In the rows, zero is written as 128.
One turn moves each row of this set onto another row. After a few examples, where does it send each row asked below?
tibi: [131 105 166 145 146 136 139 141 154 138 114 119 123  88]
famu: [126 115 133 136 127 138 137 130 141 140 118 123 105 120]
tor: [124 105 138 132 140 135 132 134 139 149 118 122 110 114]
zudab: [114 137 124 167 126 128 126 162 163 131 136 134 140  96]
zugo: [116 115 123 145 115 136 164 160 165 143 117 142 150 116]
suge: [125 117 123 122 103 122 151 142 145 156 128 138 133 106]
dogo: [127 108 118 120 113 124 156 138 143 145 126 142 138 110]
botak: [123 109 122 120 121 122 158 142 136 152 122 134 134 116]
Mise: [131 104 166 143 142 131 140 139 150 141 120 127 122  80]
rufin: [117 124 128 146 105 134 161 161 168 146 126 143 150  97]
bifed: [128 106 134 131 132 137 129 124 142 143 116 132 111 111]
tibo: [126 116 120 119 110 121 159 143 143 151 123 132 136 106]
dato: [127 122 144 153 149 126 134 154 143 123 147 133 142  75]
rog: [125 120 144 156 150 117 139 162 147 125 147 129 143  85]
sof: [113 122 127 146 124 137 164 156 176 141 120 143 152 108]
lom: [127 111 135 129 124 133 129 132 144 148 115 121 108 109]
reke: [114 135 132 170 120 133 131 163 164 133 138 138 139  91]
madul: [126 103 160 148 158 139 141 146 151 133 122 120 126  92]
melav: [123 121 116 120 121 117 164 141 143 144 129 138 132 109]
dul: [116 132 122 163 127 138 129 161 163 123 143 141 141  99]
Tetim: [115 135 127 166 134 131 121 156 166 132 138 135 145 106]
nam: [129 102 159 145 152 143 141 137 150 132 119 131 125  86]
difu: [112 130 120 166 126 129 134 168 163 129 138 136 143 108]
dile: [129 122 150 154 147 115 135 156 145 128 140 128 143  75]
lome: [114 125 126 148 112 140 161 161 173 143 118 141 149 103]
korap: [126 107 142 131 120 135 133 131 150 155 115 127 108 107]
zugez: [126 125 151 158 142 119 130 154 144 131 143 130 133  73]
Sonop: [119 117 123 147 111 142 162 158 171 136 125 146 151 108]
dumu: [136 105 163 147 147 145 148 142 148 133 118 121 129  99]
kupo: [133 121 148 151 149 119 133 152 137 128 146 125 151  88]

dogo -> bifed
suge -> korap
Now these:
lome -> tibo
tor -> madul
sof -> melav

One turn moves each row of this set onto another row. After a few examples, where does it send each row asked below?
nizug: [127 123 138 141 109 159 122 128 144 119 130 106]
bop: [111 139 115 116 113 147 150 100 143 152 123 106]
rer: [113 145 133 156 118 128 149  99 140 148 112 128]
kizop: [128 152 125 149 122 115 137 109 122 147 115 117]
dil: [140 152 115 139 112 148 133 105 121 116 125 120]
kobi: [142 141 130 147 106 129 132 126 125 140 124 135]
zazit: [113 114 147 140 114 160 143 113 146 128 121  99]
tuk: [127 124 138 157 103 138 141 130 134 127 125 140]
fede: [ 91 113 127 137 107 139 152 105 134 135 124 129]
Riv: [127 158 141 121 105 141 154 128 123 138 118 127]
Rufav: [126 162 137 119 106 148 153 122 123 130 118 121]
lik: [122 142 113 113 113 132 140 113 131 158 124 102]
Suz: [106 123 127 164 124 139 143 108 138 118 118 110]
ket: [107 117 130 136 105 127 136 108 136 160 126 131]
sovek: [121 131 109 123 115 123 122 107 115 145 130 108]
saro: [114 119 135 164 121 118 136 126 132 133 119 117]
busar: [141 136 121 144 112 132 128 130 115 115 127 121]
sadol: [ 98 107 124 130 112 142 151 129 143 133 126 105]
bori: [110 117 122 130 110 112 136 127 115 145 127 122]
vovo: [123 134 123 150 110 157 141 110 132 104 123 125]
Gefot: [133 148 141 120 114 129 146 124 113 147 116 104]
lilun: [131 125 137 138 109 151 117 134 138 125 132 106]
sidan: [117 138 155 129 107 142 162 116 136 152 112 120]
tavu: [125 113 151 138 113 134 131 137 134 144 123 104]
vaku: [105 115 113 122 116 140 144 128 132 124 127  91]
nul: [119 154 118 148 125 135 144  91 129 131 113 111]
gok: [112 135 125 119 108 134 149 114 144 168 123 115]
vapav: [127 140 132 152 103 153 146 106 142 128 121 141]
povul: [127 121 143 142 107 154 121 135 146 128 130 111]
tovet: [121 157 142 124 103 149 158 121 128 133 116 127]
Nidif: [131 123 134 128 120 147 127 123 125 122 124  84]
potum: [108 111 122 127 113 126 142 141 132 138 128 101]
Gil: [120 148 137 119 116 154 156 101 127 130 113 100]
dud: [102 126 113 129 111 150 139  86 136 134 127 113]
fid: [120 129 118 154 128 124 129 118 123 116 120 100]
Leven: [105 127 107 124 117 136 138 104 113 118 126 104]

saro -> kizop
lik -> vaku
Rufav -> nizug
Now these:
vovo -> vapav
Nidif -> Gil
sovek -> Leven

